Each row is where one point has got to under a steady rotation. How many ticks took it there?
The counts run from 0 to 1150.
[126 172 136 115 117 126 132  56 129 137 147 129 150  98 110 172  97 107
 146 150 120  94 104 133 129 162 113 130 142 136 105 111  80 142 157 100
 132 155 125 146 148 157  90 104  97 166 109 140 175 115 121 133 134 172
 122 138 143 111 113 137 170 150 168  98 129 172 109 175 102 132 131 128
  98 158  70 114]
144
[109 123 132 175 146 126 159  67 102  88 146 192 151  97  81  97 154 129
 131 166 164  90 150 106 149 115 103 100 124 109 102 149  77 108  97 136
 134  96 122 137 127 103 152 104 122 139 115 131 137  90 111 115  90 167
 118 146  91 118 148 106 150 114 104 108  84 144  71 146 121 128  88 115
 128  84 105 145]
798
[125 125 147 101 102 126 144 100 141  95 140 180 155  99 118 143 140 147
 170 148 154  59 103 101 142 118  84  97 114 113 124 189 113 164 137  92
 143 143 106 163 146  95  99 125  77 129 142 144 115 121 163 125 101 155
  98 170 109 149 147 162 127 158 146 135 117 173  64  98 116 126 108 140
 122 155 100 104]
253
[123 176 129 162 110 137 139  95 147 103 143 151 162  87 111  96 108 126
 110 165 113  79  92 139 164 105 144 129 142 109 147 178  99 126 142  85
 163 120 115 136 168  97 146 130 118 121 131 141 138  99 116 128  96 137
 107 137  91 159 165 112 179 156 125 115  98 127  70 126 148 126 136 119
  98 106 112  81]
153
[149 132 134 127 117 107 150 140 129  88 177 194 180 148 116 119 184 189
 118 180 196 100 117 137 162 107 117 106 123 117 122 169 114  93 116 140
 117 130 123 154 127  92 136 121  99 114  97 159 148  95 140 107  99 186
 156 126 123 145 129 128 109 133 122 126  96 136  97 124  96 122 108 114
 134 127 113 151]
502
[ 75 140 122 103 125 146 133 129 140 115 163  98 126  87 118 114 137 118
 133 176  79  94  95 141 164 158  99 143 114 128 127 143  85 141 130 124
 148 155 135 129 167 127 118 139 125 112 143 158 129 141 112  76 140  81
 122 160 141 167 158 168 136  74 128 113 145 158 108 105 153 173 151 151
 200 131  80 149]
1076
[130 168 141 181 132 141 136  74 133 144 160 143 183 147 115 110 119 170
 101 168 142  74 141 167 146 153 186  95 125  88 101 137 114 131 138 156
 104 126 112 156 134 142 122  85  91 123 131 151 169  51 146 141 110 163
 151 118  99 116 147 149 118 147 152 114 139 123  94 163 144 140 102  94
 137 132 107 110]
391
[152 129 116 139 127 108  91 101 116 124 164 144 116 101 113  98 164 156
 120 168 194 117 128 174 151 145 155 154  84 107 102 155 128  99 120 140
 107 103 138 139 128 102 141  88 112 143 118 160 133  97  93 130  94 203
 142 149 115 102 114 156 123 130 111  57 132 149  96 148 102 104 126 114
 174 138 110 149]
25
[162 125 141 143 159 108 113 123 111 100 157 168 141 119 120 153 153 179
 132 180 168 111 144 146 116 123 140 122 107  66  81 168 107 127 113 153
  97 114 113 198 136 117 122  95 130 157 144 132 141  73 159 142  85 191
 142 130 136 128 157 144 115 143 133 104 128 127 104 142  90 146 125 100
 130 132 115 122]
876
[176 165 128 119 105 126 106  76 118 125 144 123 137  98 123 153 102 127
 160 132 145  77 129 140 135 173 130 142 155 121  95 139 107 146 161  98
 137 157 120 147 140 168  98  87  96 170 121 124 189 115 133 130 115 166
 118 142 121 123 110 130 148 163 158  92 137 162 114 180 107 134 124 138
 115 180  68 100]
143
[113 130 122 131 138 120 104 102 114 104 172 116 142 108 115  66 152 160
 128 164 138  95 129 141 156 169 121 161 120 104 126 169 105 146 110 136
 137 149 133 104 163 115 120 103  90 103 115 125 143 121 121  95 136 148
 138 154 113 141 101 170 104 102 113 107 146 147  86 140 147 122 123 161
 238 138  86 115]
275
[130 104 111 120 143 111 113  91 126  74 173 155 133  87 114  84 188 144
 150 136 174  96  99 108 156 126 136 144 104 106 120 147 140 116 103  82
 155 107 122 118 116 106 143  90 106 135 116 141 150  97 111  98 103 148
  80 154  69 140 123 165 122 138 111 114 122 169  85 118 138 111  69 160
 174 142 121 142]
830
[144 134 119 145  92 139 149 131 141 130 141 159 137 131 131 139 172 167
 132 156 160  57 117 166 193 123 158  99 128 143 115 134 118  89 136 125
 151 157  93 140 132 109 125 114  95 149 134 218 175 116 139  88 100 147
 130 118 121 137 139  99 137 121 157  98 111 138 126 100 107 166 119  98
 110 152 100 170]
100
[128 110 120 119 161 117 108  86 138  73 198 144 153 138  93 138 146 143
 149 178 166 103 128 121 117 137 117 134 132 104  75 138 118 137 142  98
 134 130 123 160 137 143 114  98  85 144 137 100 148  76 169 108  91 144
 104 159 105 143 134 181 100 159 149 131 168 156 106 158 144 132  69 154
 151 141 136 105]
355
[140 131 118  81 113 136 113 154 145  86 163 111 130  99 137 159 144 149
 152 159  92  82  77 150 140 134 101 160 119 113 107 153 116 135 125 107
 158 164 128 177 161 130 103 104 134 130 147 176 147 143 135  88 122  97
 103 132 152 195 165 157 111 103 130 137 158 148 124 105  97 192 140 144
 163 157  78 146]
408
[149 181 153 134 117 139 148 132 133 126 145 165 157  84 104 139 136 160
 122 184 165  99 133 146 152 154 105  96 127 117 126 188  60 132 119 170
  93 145 112 182 146 131 129 149 110 116 132 127 154 120 143 119  66 159
 153 143 157 190 177 123 137 135 130 118 130 124  99 113 127 151 159 106
 112 111  67 128]
73
[122 152 106 144 137 115 112 103 171 108 187 132 152 122 116  94 144 129
 105 174 143 134  69 157 150 100 167 126  82 106 122 143 128 104 142  99
 112  80 140 143 117 111 138 107 133 116 120 146 126  50  99 143 123 166
 128 123 117 119 169 186 144 160 139  78 120 165  84 154 136  94 113 124
 139 133 148 132]
421
[126 112 114 155 155 100 104 130 105  75 168 136 131 119 114  81 162 171
 123 179 158 109 148 144 140 129 143 162 106  71  94 162 126 106  88 140
 129 119 129 143 151  96 142  71 113 138 124 145 128  78 129 113 110 171
 150 138  91 127 136 154 100 104 107  95 128 124 101 156 106 124 105 139
 205 119 115 136]
241
[148 123 129 170 148  99 107 102  98  87 166 139 143 114 128  76 152 171
 127 142 157  94 133 131 150 139 161 155 115  76  99 171 143 118 100 124
 146 118 129 141 126 128 130  46 120 138 114 152 155  79 106 121 119 169
 135 134  79 116 117 152 113 121 110 125 115 128  94 155 110 117  90 141
 182 136 102 122]
242
[169 199 144 124 104 102 156 154 122 114 134 153 166  98 141 146 135 163
 127 148 133  99 118 137 168 111 148 122 160 107 133 198  99 109 132 119
 126 156  99 187 148 129 109 106 148 131 124 146 167 100 145 135 102 166
 147 115 144 153 169 109 150 128 148 101 100 140 124 134  84 151 142  99
  83 154  81 108]
75
[124 114 125 164 162 120 101  84 109  79 183 119 148 127 113 111 140 155
 131 169 135  92 143 144 116 163 144 142 125  80  68 140 125 137 120 135
 128 138 118 152 154 155 120  72  93 147 142  99 151  69 156 112 105 148
 116 151  89 143 136 167  93 137 134 117 168 134  99 172 152 136  81 155
 181 131 114  91]
1126
[123 189 126 167 127 153 163  89 127 141 122 129 144  55 107  90 118 105
 108 140 101 107  98 135 196 130 171 113 116 123 130 153  76 107 121 132
 125 110 110 141 135 148 131 112 169 111 152 144 157 101  94 132 116 102
 116 138 100 143 188 129 189 134 123  91 110 150 108 126 154 168 142 107
 121 112  87 130]
155
[144 190 126 164 109 118 161 147 137 111 145 165 163  92 145  78 140 170
 117 137 145  91  99 119 214 105 176 114 139 103 161 204 117 106 116 106
 144 143 110 136 116 125 123 101 144  81 121 153 159  88 130 128 113 131
 124 125  94 153 164 126 157 150 135 119  94 144 109 113 131 144 120 124
 127 135  98 113]
527
[128 155 149 117 126 151 142  60 121 104 149 158 148  69  94 140 123 110
 146 145 125  92 117  93 136 160  71 125 146 135 116 160  67 153 127 113
 153 138 117 149 144 161 129 126 112 131 125 100 165 148 114 101 100 110
  87 160 132 181 152 128 143 125 118 150 133 160  87 126 126 151 111 144
 115 120  57 119]
221
[117 148 116 168 165 115 129  99 123  59 178 144 159 104  89  67 129 133
 110 169 128 124 123 126 144 110 149 159 140  92 114 157 102  98 125  96
 159 105 127 126 146 111 165  88 136 120 123 104 133  76 117 116  97 151
 118 134  92 148 165 131 153 125  96 120 106 115  88 159 149 116 104 137
 137  92 126  96]
639
[167 165 126 167 127 125 122 126 125 119 155 147 137 125 130 153 119 162
 118 170 162  86 151 183 142 129 168 130 154 116  83 138 104  86 137 149
 126 152  91 175 148 134 125  90 107 178 138 165 170  92 143 112  78 178
 156 110 118 143 147  98 144 135 152  96 130 116 125 150  90 157 136  93
  86 130 101 133]
1061
[146 176 108 143 144  81 123 146 134  74 175 146 166 115 120  90 140 164
 117 179 155 133 124 140 155 101 162 159 159 100 133 173  95  85 131 103
 150 133 110 135 154 108 144 100 131 119  94 109 164  68 135 130  95 188
 144 125 119 134 133 125 163 135 133  82 100 137 128 170 119 109 113 130
 125 134 109  87]
51
[109 130 116 163 170 117 108  84 134  72 189 124 154 109  85  71 139 129
 100 165 112 127  97 128 124 132 132 160 107 100 101 140 115 129 119 106
 142  96 148 147 132 131 146  74 139 119 127 127 137  73  95 109 117 127
 115 131  91 174 174 167 134 114  95 132 133 126  92 155 144 131 101 137
 192 105 130 133]
456
[117 128 134 132 140 122  95  74 123  67 161 126 142  89 101 137 100 123
 138 180 104  95 132 126  80 147  97 159 135  94  84 161  91 163 144  85
 153 133 123 165 177 117 121 101 100 164 139 100 129 102 146 130  93 153
 105 161 120 151 150 146 127 134 120 128 142 136  69 158 123 140 109 148
 140 112 106  92]
514
[132 144 137 123 142 129 132 108 129 119 150 179 146 107  93 155 141 143
 137 195 184 122 142 143 147 132 126 102 110 114 101 160  71 119 129 156
  87 114 106 177 143 126 130 138 100 141 137  94 142  80 175 143  60 182
 138 165 132 126 160 158 126 169 159  80 134 157  93 133 142 123 113 101
 126 121 116 106]
1058
[135 117 103 119 150 106 129 163 149  76 195 129 139 125 104 115 199 172
 121 188 157 125  97 153 163 131 141 135 106 126  97 117 127  75 107 132
 146 126 125 165 120 134 144  94 149 121 135 168 157  83 111  77 109 119
 121 121 134 169 168 158 107 100 115 116 150 138 142 119 124 172 106 123
 172 133 127 175]
533
[ 74 123 103 133 147 114 126  86 140  98 167 111 158 144 107 143 121 132
 125 191  95  91 131 145 143 140 130 131 136 128  73  83  86 100 150 117
 140 154 117 130 178 131 109 110 106 154 145 143 156  82 156  82 145 132
 130 141 117 105 145 156 137 108 190  87 150 152 131 178 149 167  94 125
 150 134 120 113]
757
[ 79 134 127 141 143 121 136 102 136 130 177 127 149 138 119  96 137 164
  90 198 108  94 118 168 143 126 137 112  85  97 110 138 105 130 132 155
 102 122 141 136 156  84 127 119 110 103 138 169 115  71 131 115 156 157
 167 140 131 104 147 190 112 100 137  92 126 143  77 141 146 127 136 108
 190 103 119 132]
976
[133 113 131 126 148 105 115 131 127  92 174 163 141 110 107 152 163 162
 129 198 166 124 137 153 120 122 107 125 103 101  80 158  78 109 114 162
  98 107 115 196 148  98 144 128 118 138 143 126 116  93 154 113  76 192
 147 143 145 138 169 153 110 132 132  81 139 139 101 123 113 140 123 101
 139 106 118 133]
875
[144 131 100 116 129 103 144 141 124  85 167 162 150 118 119 144 195 160
 141 162 167 101 128 132 174 116 121 124 153 139 101 111 109  58 117 130
 158 153 109 143 128 119 138  96 129 158 103 175 178 122 125  70 131 156
 131 117 134 124 122  98 131  88 137  93 111 151 151 148  82 166 100 118
 124 139  90 160]
134
